(in the rows, 128 means zero)
Named moves (each a turn or a mirror), then the moves between two rows, first move first; the first pair answered:
K_41 (before => after):
[118 145 118 147 150 151 142 122] => [127 147 120 153 142 155 133 122]
[145 124 101 123 131 134 123  74] => [142 123  99 122 134 132 127  77]
[142 102 134 107  67 154  84  74] => [ 88  75 118  76 114 121 137  72]
K_78 (before => after):
[139 157 168 119 122 130 120 140] => [137 105 105 127 101 145 122 157]
[124 150 141 151 144 128 130 126] => [120 117 104 152 129 137 134 135]
[142 142 115 163 154 153 112  94] => [134 123 102 154 152 153 118  87]
K_183 (before => after):
[ 98 152 154 134 199  98 179 131] => [110 153 199  98 160  94 148  95]
[125 153 116 167 154 150 116 130] => [114 161 138 148 154 124 127 159]
[143 127 128 148 124 146 114 132] => [136 131 122 147 133 137 125 151]
[152 149 142 156 161 148 137 118] => [144 158 150 150 162 132 145 135]
K_478 (before => after):
[150 121 116 146  91 144  95 138] => [139 115  93 158 113 144 114 147]
[127 149 159 123 134 131 132 111] => [131 125 145 116 116 138 121  97]
[134 145 137 135 142 143 134  90] => [134 139 136 133 134 146 129  87]
[ 89 107 139 150 146 150 135 138] => [ 92 125 163 148 145 143 130 142]

Each pair is two moves apart.
[123 159 137 144 156 110 148 154] => [118 102  86 137 129 127 144 147]
K_41, K_78
[148 153 160 137 132 118 120 134] => [136 122 107 150 137 123 139 161]
K_78, K_478
[134 121 132 139 133 148 114  96] => [131 130 133 149 148 144 119 102]
K_478, K_78
[143 149 118 180 148 165 100 113] => [ 97 131 114 146 191 131 147 111]
K_478, K_41
[140 148 146 128 113 126 126 171] => [126 134 155 102 109 111 130 159]
K_41, K_478
[124 166 115 174 146 153 137 168] => [147 150 145 137  78 162  88 137]
K_478, K_478
[140 139 114 176 126 132 113 198] => [ 95  60  92 104 120 115 133 133]
K_478, K_78
[161 132 105 155 110 159 110 133] => [139 150 115 148 136 125 140 181]
K_478, K_183
[108 125 115 121 148 110 164 129] => [140 158 144 136 112 118 133 161]
K_183, K_78
[119 145 129  98 153 129 144 119] => [142 128  98 113 117 155 115 128]
K_41, K_78
[105 116 132 111 163 109 187 100] => [138 168 148 157 158 117 174 154]
K_78, K_41
[112 120 166 117 150 113 139  96] => [157 130 145 160 105 143 103 145]
K_78, K_478
[166 169 132 161 128 153 116 116] => [165 139 101 157 117 165 114 105]
K_478, K_478
[118 141 167 116 164 115 136 122] => [124  93 137 101 125 136 114  95]
K_478, K_478
[122 150 158 110 168 114 118 130] => [142 113  97 138 128 143 101 162]
K_41, K_78
[126 107 110 127 111 143 116 108] => [117 130 145 116 134 125 123  94]
K_78, K_41
[112 145 122 154 175 114 160 154] => [162 157 150 157 109 143  98 140]
K_41, K_478
[112 142 172 114 156 114 120 131] => [140 141 160 134 141 148  94 105]
K_41, K_183
[142 154 179 135 113 130 108 129] => [132  92 106 145 112 161 112 100]
K_183, K_78
[134 139 104 127 108 132  87 140] => [105 129  88 122 142 114 119 149]
K_183, K_41
[113 119 145 116 121  79 112 144] => [125  98 123 124 101  98  96 138]
K_41, K_478
[108  86 129 115  94 100 129 176] => [105  66  94 130 112 117 134 153]
K_183, K_478
[135 140 130 142 128 122 123 160] => [113 121 131 118 137 105 138 151]
K_478, K_41
[116 156 132 144 161 131 143 130] => [107 147 140 123 137 113 143 159]
K_78, K_183
[164 171 110 186 171 145 136 152] => [126 173 169 118 166  86 157 169]
K_41, K_183
[146 166 125 186 132 128 144 168] => [165 134 136 154  65 144 100 135]
K_478, K_478
[119 160 149 136 141 125 145 149] => [111 127 138 111 109 116 141 165]
K_78, K_183
[111 155 144 118 163 107 140 100] => [145 167 133 155 147 140 112 102]
K_41, K_183
[146 140 154 105  91 129  95  97] => [111 109  84 131 157 134 146  89]
K_183, K_41
[123 150 144 124 165 120 130  91] => [144 135 137 124 130 138 101  77]
K_41, K_478
[147 160 156 155 110 152 104 127] => [111  84  89 131 110 148 131 117]
K_78, K_41
[124 136 146 121 113 128 126 146] => [123 114 127 118 104 135 122 134]
K_78, K_183
[159 133 126 133 131 109 107 120] => [148 123 127 121 137 102 113 108]
K_78, K_78
[ 98  81  81 100 139 120 150 144] => [127 135 178  76 116 116 107 100]
K_78, K_478
[140 116 100 138 116 142 122 118] => [121 141 124 128 136 110 146 153]
K_478, K_183
[153 142 113 167 140 165 114  94] => [132 162 129 164 175 142 142 106]
K_41, K_78
[170 149 140 146 143 176 123 112] => [145 130 147 115 159 163 135  78]
K_78, K_78
[111 133 102 150 179 152  98 108] => [117 128  87 159 166 154  95 133]
K_478, K_78
[161 139 117 157 155 157 139  96] => [153 136 119 147 159 152 145  85]
K_78, K_78
[120 122 164  99 147 138 132  67] => [129  73  86 121 114 163 127 105]
K_78, K_78
[142 147 139 147 161 131 126 122] => [139 122 102 155 154 139 128 136]
K_41, K_78
[114 128 160 113 124 119 126 122] => [136 128 138 142 114 149 107 115]
K_183, K_78
[122 137  90 144 163 138 132 126] => [129 156 107 149 167 138 129 129]
K_78, K_78
[110 147 139 132 143 110 154 139] => [142 159 149 147 115 135 119 130]
K_41, K_183
[152 123 134 148  98 129 109 115] => [134 151 157 149 136 106 138 131]
K_41, K_78
[121 134 166 120 134 110 113 124] => [107 103 117 131 138 109 128 157]
K_78, K_41
